(in the rows, 128 means zero)
T: 5 groups of rows, each row roughly a mix of its group's hidden directions:
T (172 x 10):
[[103 130 123 146 122 125 169 100 105  87]
 [103 102 134 128 137 141 122 146  74 157]
 [138 108  88 145 145 143 176 134 136 107]
 [100 106 139  80 122 124 117 170 120 135]
 [133 105  89 133 128 152 161 150 150  97]
 [145  75 101 110 128 130 112  94 115 131]
 [102 104 117 123 151 132 137 111  73 146]
 [128 145 124  87 107 165  92 111 128 113]
 [120 171 133 129  98 123 160 116  86 124]
 [127  99 115 117 106 140 100  85 158 108]
 [139 132 118 129 186 124 132 137  84 134]
 [173 131 113 141 158  90 136 105 143 117]
 [170 159 125 145 156 120 124 111 157 102]
 [110 154 162 131 111 107  98  86 141 131]
 [110 145 182 136 110 105 107 135 145 150]
 [107 140 134 158  90 163 126 152 127 159]
 [ 89 102 104 119 109 141 112 124 173 122]
 [135 177 145 109 134 135 154 147 145  94]
 [ 94 128 130 147  79 116 124 117 125 167]
 [127 160 159 156 140 105 153 162 113 142]
 [120 110 144 179 122 103 142 141 150 159]
 [144 164 155 113 155 110 127 172 127 114]
 [171 136 126 143  98  83 142 130 146 123]
 [128 148 156 166 141  99 168 138 118 145]
 [148 109 122 108 168 129 132  97  92 104]
 [ 79 122 145 130  86 153 135 144 135 144]
 [112 103 106 155  98 150 127  84 144 138]
 [113 146 171 105 102 114  91 106 126 134]
 [110 165 175 111 100 110 110 127 131 137]
 [134  73 106 115 129 134 109 147  98 147]
 [112 136 158 152  97 125 124 161 170 128]
 [115 150 136 139 134 120 148 186 111 154]
 [159 111 132 126 175  99 106 122 155 137]
 [148 191 145 114 141 133 131 148 117 118]
 [ 99 161 137 164  96 116 161 139 135 135]
 [147 145 134 124 155 144 152 159 159  89]
 [142 179 151 120 166 102 118 124 119 121]
 [140 185 138 149 150 139 121 106 153 119]
 [138 125  91 166 144 152 164 139 151 123]
 [137 144 150 125  88 136 117 164 167 112]
 [115 165 158 161 115 116 170 132 137 126]
 [121 144 175  95 113 113  96 127 107 142]
 [ 86  99 148 116 100 154 106 140 133 150]
 [118 154 142 140 133 128 154 188 121 144]
 [105 110 111 119 111 155 116 109 179 110]
 [110 170 160 130 128 120 129 173 152 125]
 [117 153 185 127 111 119 101 114 143 142]
 [156  97 105 108 161 139 124 158  97 126]
 [143 171 165 114 140 143 106 158 144 124]
 [125 138 141 130  82 132 117 134 183 134]
 [128 128 160 168 133 127 167 165 128 140]
 [149 122 130 107 166 121 110 162 101 162]
 [176 134 111 155 157  94 136 112 137 125]
 [144 111 100 126 153 139 167 148 141  90]
 [104 115 144 100  75 124 151 120 106 136]
 [ 98  96 104 121  90 123  98 115 145 145]
 [134  91  77 135 146 119 146 107 107 120]
 [105 140 141 143 137  86  99 170 126 143]
 [115 177 144 147  92 126 154 115 110 122]
 [112 167 177 129 116 103 115 112 146 130]
 [143 163 143 179 109 110 108 138 137 117]
 [130 105  84 138 132 140 173 125 137  99]
 [152 122 123 113 132  78 151 131  86 124]
 [ 98 153 126 135  77 163 143 132 128 120]
 [167 132 106 116 170 118 109  99 124 105]
 [125 107 115 127 106 123 104  68 143 114]
 [130  69 109 130 129 123 126 109  95 148]
 [138 181 158 128 137 139 147 161 144 123]
 [137 103 111 113 122 142 111  74 140  97]
 [133 144 133 137 154  95 141 134  80 160]
 [160 142 140 128 153 104 153 152  84 128]
 [117  94 128 144  87 150 127  91 110 147]
 [ 97 154 151 126 120 107 153 176 123 135]
 [168 143 113 121 145  81 150 111 127 110]
 [125  76 125 132 140 138  95 134 165 144]
 [146 185 129 132 131 119 150 105 106 104]
 [ 77 102 125 137  90 153 120 125 137 137]
 [ 86 129 152 144  86 140 137 153 142 146]
 [115  84 141 132 111 165 120  90 117 143]
 [107 132 151 102 125 103 119 177 118 157]
 [141 174 151 123 160 117 116 156 138 103]
 [113 134 123 107 166 130 138 138  72 141]
 [118  73  94 134 109 138 135 156 126 138]
 [164 141 106 123 175 109 113 108 120 107]
 [126 144 147 116 150  88  98 171 119 137]
 [114 148 137 136  65 140 137 152 133 140]
 [146 122 135  88 174 100 113 124 147 113]
 [140 177 148 148 142 129 172 143 120 124]
 [122 155 130 137 143 122 153 179 100 153]
 [175 167 150 139 155 116 142 136 117 117]
 [109 139 120 124 117 109 158  76 119 159]
 [104 115 148 174 114 102 147 143 144 154]
 [151 118 147 157 155 109 140 161 133 167]
 [121 172 130 100 131 118 146 170 114 105]
 [158 108 115 124 174 127 126 164 101 139]
 [142 119 154 181 155 115 145 130 152 141]
 [147  99 124 159 112 158 136  81 117 129]
 [127 130 106 139 174 135 143 113  78 132]
 [110 146 163 151 125 129 169 161 138 106]
 [139 177 117 121 132 124 144  97 113  88]
 [140 101 164 166 129 155 151 128 117 154]
 [114  77 128 130 119 139  97 144 158 151]
 [140 128 134 112 143 168 156 130 146  80]
 [119 135 124 107 149 113 146 190 130 112]
 [ 87  98 128 144 129 165 118 117 104 155]
 [124 168 110 167 103 161 148 122 136 126]
 [ 90 135 151 135  94 146 156 164 139 133]
 [162 115  98 120 155 125 125  84 102 123]
 [125 171 147 157 135 116 168 150 110 132]
 [120  81  95 152 107 149 138 100 133 137]
 [186 148 164 128 129 138 138 113 115 132]
 [160 123 110 118 182 122 126 144  97 125]
 [140 121 120 122 110 141 113  72 159 105]
 [170 172 133 153 154 110 137 117 138 121]
 [115 150 136 139 133 125 150 188 113 150]
 [117 117 150 114 142 146 111 179  92 135]
 [107 152 165 115 103 102  89 138 133 142]
 [141 188 125 119 125 100 130 160 120 134]
 [170 129 108 126 165 114 111  93 110 117]
 [133 147 155 100 119 133 106 174 160 117]
 [174 127 120 121 168 102 109 121 102 116]
 [158 125 127 120 181 130 144 146 135  91]
 [118 111 145 112  77 120 117 122 171 121]
 [114  91 153 169 142 113 134 128 150 158]
 [ 89  91 126 111  91 155 120 127 143 136]
 [ 91 144 160 142  99 136 140 170 134 135]
 [140 125 150 169 146 102 161 144 119 159]
 [129 156 143 163 145  84 161 141 132 134]
 [155 125 103 153 164 160 135 158 149 121]
 [128 127 152 133 112 110  95 152 158 173]
 [130  73 103 124 124 130 121 120  92 151]
 [128 122 155 167 148 114 175 145 116 139]
 [101 141 132 116  86 104 124 129  96 164]
 [165 156 115 126 135 104 146 113 147  85]
 [121  94  94  79 142 153 128 128 118 137]
 [129 102 124 113 109 151 114  90 165  97]
 [136  96 118 107 120 148 104  90 156 100]
 [113 110 115 117 170 138 135 108  78 116]
 [171 150 113 143 124  96 145 110 156 108]
 [118  72 133 137 105 131 137 155 123 159]
 [130 100  70 134 130 141 157 127 128 106]
 [115 133 125 124 166 146 131 151  73 142]
 [139 140 110  95 136 151  88 116 152  94]
 [129 166 120 124 120 107 150  88  88 124]
 [113 110 107 168 102 139 150  96 107 148]
 [113 118 162 112  90 145 148 165 147 137]
 [122 143 142 126  87 160 139  96  91 132]
 [115 167 138 130  94 126 164 134  91 123]
 [109 154 128 143 118 139 159 185 129 133]
 [180 139 146 128 147 129 126 106  87 129]
 [163 152 106 140 161 114 112  88 138 121]
 [145 109 147 140  96 107 127 173  97 139]
 [129  76 132 123 145 112 106  90 152 128]
 [114  82 116 133 140 114  98 131 170 141]
 [149 126 150 114  93 106 113 150 173 114]
 [167 135 106 154 133 127 137  79 151 127]
 [100 166 155 160 105 136 144 148 148 136]
 [ 84 111 106 122 109 106 138 116 110 168]
 [127 174 133 129 122 110 165 117  89 117]
 [128 111 114 134 110 166 160 164 157 111]
 [146 157 135 149 152 100 145 103  86 130]
 [169 125 129 143 114 153 137  77 148 127]
 [105  80 149  91 141 132 102 131 121 117]
 [ 88 120 150 128  86 145 141 158 144 142]
 [103 157 152 147 109 132 151 167 158 124]
 [120 153 143 139 136 125 153 187 120 150]
 [ 94 131 148 150 106  99 156 113 104 155]
 [142  89 113 141 136 101 133  76 130 118]
 [124  86 138 152 134 120 115 157 157 165]
 [137 139 144 162 130  94 137 102 116 173]
 [134  98 123 111 121 132 108  70 147 110]
 [120  81 110 144 126 130 108  86 153 124]]

the one row of each list that fits no group (the others fit one group, some only roughly):
  * k_271: [144 109 123 100 123 161  94 148 168 125]
  * k_751: [102 151 122 153  76 139 152 117 135 147]
  * k_365: [102  72 129 131 101  99 122 136 124 145]
  * k_453: [108  83 116 146  93 123 120 109 117 160]
  * k_660: [114 130 156 107 134 101 103 177 148 139]
  * k_76: [161 113 103 113 165 117  97 100 118 112]
  * k_802: [134 129 150 116 101 132 107 147 182 105]
  * k_555: [142  92 107 127 126 119 108  74 137 111]
  * k_336: [156 139  96 157 140 102 155  94 118 138]
  * k_38: [146 150  96  86 133 119 124 110  89 119]
 : k_555
  * k_524: [119 175 119 143  83 127 160 136 122 128]
  * k_917: [131 169 141 126 164 105 135 165 113 108]
  * k_25: [158 156 124 132 176 106 115 129 105 106]
  * k_267: [153 148 121 140 166  84 113 102 130 113]
  * k_224: [116  79  99 122 106 124 111 148 110 155]
  * k_684: [135 100 118 131 150 135  92 146 179 124]
  * k_895: [142 135 143 168 166 101 147 143 158 130]
  * k_408: [121 103 118  93 117 162  84 141 147 126]
  * k_288: [113  75 117 124  94 125 120 143 112 157]
  * k_560: [ 83 102 134 120  89 144 144 150 113 141]
 : k_267
  * k_811: [169 104 117 133 135 117 136  98  86 147]
  * k_733: [148 164 128 109 117 117 139 128 166  85]
  * k_320: [118  83 115  92 142 134 100 147 126 155]
  * k_120: [100 144 160 122  99 155 156 161 129 141]
  * k_39: [166 157 138 148 171 109 136 142 147 121]
  * k_230: [154 120 116 102 147 169 151 162 125 107]
  * k_681: [102 110 150 123  74 138 109 131 158 127]
  * k_908: [141 179 136 115 150 112 129 162 140 103]
  * k_437: [164 118  91 125 158 113 113  92 140 115]
  * k_814: [168 172 141 143 159 128 142 124 119 105]
  * k_237: [155 137 123 143 136 131 119 108 189 110]
  * k_993: [ 69 112 122 130  94 149 140 136 128 141]
  * k_676: [ 98  76 114 105  99 142 122 122 134 141]
  * k_216: [100 120 162 111  94  95 101 137 124 148]
  * k_887: [177 119 101 105 140  97 108 121 139 112]
 : k_887
  * k_9: [131  96  93  98 134 135 109  83 123 122]
  * k_939: [152 136 132  90 159 123 123 140 129  78]
  * k_431: [160 109 108 124 160 100  97 105 105 131]
  * k_772: [108 109 155 117  80 139 111 140 163 119]
  * k_87: [114 135 155 131  96 103 133 106  81 148]
  * k_309: [131 128 112 120 172 110 145 118  77 140]
  * k_137: [163 138 117 136 189 134 136 122 116 116]
  * k_492: [140 141 137 136  99 137 114 120 191 116]
  * k_107: [ 93 107 151 127  84 153 148 143 114 141]
  * k_314: [130 140 118 121 170 116 142 137  72 138]
  * k_401: [ 99 139 163 125  76 135 125 116 135 152]
 : k_87
  * k_626: [161 172 141 148 151 133 144 110  97 121]
  * k_585: [105 110 118 130  95 116 138  86  94 150]
  * k_544: [113 153 188 112 116 110 118 145 141 125]
  * k_411: [159 179 134 122 152 113 129 111 143  99]
  * k_999: [150  82 145 120 160 101 102 142 119 130]
  * k_783: [103 122 165 133  90 144 143 161 118 151]
  * k_60: [134 155 138 110 138 120 140 192 118 131]
  * k_986: [122 167 144 170  97 112 124 142 148 145]
  * k_360: [128 129 144  90 146 105 104 177 138 121]
  * k_763: [117  99 145 138  71 120 112 132 145 151]
  * k_641: [128 167 154 151 138 129 170 160 124 120]
  * k_218: [166 119 130 116 177 103 114 136 136 101]
 : k_411
  * k_253: [145 116 115 145 133 129 125  84 165  89]
  * k_78: [158 135 106 160 144 111 156 109  89 132]
  * k_14: [133 117  84 119 173 147 132 107 104 118]
  * k_988: [113 158 155 117 130 100 122 179 138 140]
  * k_535: [142 102  83 156 163 127 145 111 133 115]
  * k_644: [131 109 146 112 147 106 133 191 124 130]
  * k_291: [ 88  83 117 102 105 133 115 144 142 136]
  * k_116: [107 129 127 104 111 128 135 194 121 134]
  * k_761: [177 116 110 113 159 111 109 108 147 111]
  * k_517: [ 97 136 143 120 123 101 118 185 131 144]
  * k_925: [114 113 134 156  81 142 121 116 167 147]
  * k_106: [172 165 141 141 148 140 135  99 107 115]
  * k_72: [150 124 107  96 170 147 134 147  94 132]
  * k_968: [149 146 171 115 154 121 150 169 122 129]
  * k_167: [ 72 120 126 112 119 123 122 172 141 124]
 : k_14
  * k_897: [111  82 117 138 105 132 114 143 108 170]
  * k_112: [178 124 106 120 163 114 132 101 119 109]
  * k_368: [105 107 147 115  81 123 127 149 111 163]
  * k_139: [147  91  99 113 152 125  89 118 154 125]
  * k_80: [166 125  94 127 157 122 120  86 139 111]
  * k_31: [130  92 120 102 127 148  87 162 150 131]
  * k_93: [122 132 134 145  96 155 112 127 185 119]
  * k_227: [132 102 113 155  99 157 144  83 135 139]
  * k_159: [112 145 125 138  97 145 151 160 172 112]
  * k_571: [103 120 102  99 104 169  98 118 115 119]
  * k_247: [140 174 138 148 160 122 159 142 151 115]
  * k_233: [115 150 116 152 116 156 172 110 160 115]
  * k_766: [ 89 115 136 142  88 160 123 127 138 160]
 : k_571
  * k_755: [134 172 149 108 156 124 128 165 140 105]
  * k_735: [164 122 108 129 187 137 120 135 122 111]
  * k_866: [109  99 157 113 105 133 103 167 127 156]
  * k_974: [143 102 119 136 187 117 106 116 124 148]
  * k_466: [122 152 111 125 142 143 145 188 108 141]
  * k_613: [114 121 138 132  76 118 125  94  95 146]
  * k_909: [ 92  84 142 122 117 149 112 135 107 159]
  * k_168: [105 138 132 167  88 149 136 112 150 154]
  * k_174: [135  87  80 129 146 129 142 156 115 116]
  * k_421: [136 140 103 135 144 148 134 145 170  83]
  * k_588: [146 102  89 117 130 148 131  77 133 122]
 : k_613
  * k_833: [ 80 156 143 136 113 119 126 171 140 128]
  * k_722: [121 151 178 105 120 100 103 152 130 137]
  * k_749: [ 87  93 133 109 111 157 132 160 137 140]
  * k_800: [149 129 108 148 174 127 160 144 145 101]
  * k_632: [117 154 129 103 134 112 152 157  80 143]
  * k_208: [134  92  93 113 146 137 117  91  97 119]
  * k_273: [149  95  95 115 154 108  99 100 116 128]
  * k_587: [147 132 111 131 169 131 137 137 154  78]
  * k_330: [107 149 148 168  94  98 130 121 140 152]
  * k_892: [ 77 111 125 136  90 141 127 138 155 145]
  * k_796: [106 107 112 107 150 137 167 125  86 112]
  * k_612: [149 122  94 139 164 150 161 129 135  96]
 : k_749
  * k_194: [155 121 122 115 175 111 106 126  86 133]
  * k_549: [136  82 109 134  97 148 140  89 124 138]
  * k_145: [131 157 127 142 144 138 159 180 103 126]
  * k_40: [157 113 129 120 191 111 114 120 122 117]
  * k_354: [132 168 141 108 137 119 137 183 113 135]
  * k_510: [101  93 129 115  72 131 121 123 124 146]
  * k_835: [144 142 123 113 131 123 114  81 163  92]
  * k_3: [134 104 115 142 109 150 162  95  90 143]
  * k_931: [120 157 143 163 102 107 115 156 147 157]
  * k_652: [ 97 156 129 135  77 112 137  99 135 134]
  * k_357: [130 185 153 127 136 119 124 165 144 129]
  * k_683: [127  81 104  91 142 128 102 109 113 137]
  * k_785: [143 141 112 130 169 122 148 143  76 129]
  * k_123: [152 143 112 135 175 134 145 135 150  89]
 : k_835
  * k_157: [154 148 156 178 136 118 146 130 126 158]
  * k_539: [ 90 137 148 144  94 125 141 163 150 149]
  * k_46: [ 85  89 120 127  92 125 118 133 135 157]
  * k_695: [144 148 158 148 142 129 154 180 128 141]
  * k_308: [ 99  74 113 109 101 135 115 125 128 145]
  * k_635: [ 99 132 136 156  89 134 128  90 149 151]
  * k_868: [ 77 100 126 118  92 146 138 148 137 137]
  * k_483: [138 105 113 112 169  95  99 102 116 141]
  * k_255: [106 166 166 131 104 136 139 162 144 140]
  * k_936: [161 126 126 118 166 107 103 120  90 151]
  * k_584: [ 91 113 144 134  98 161 118 148 111 160]
  * k_392: [109 158 147 154 122 129 174 162 126 117]
  * k_136: [141  99 118 103 127 143 105  78 146 109]
 : k_483
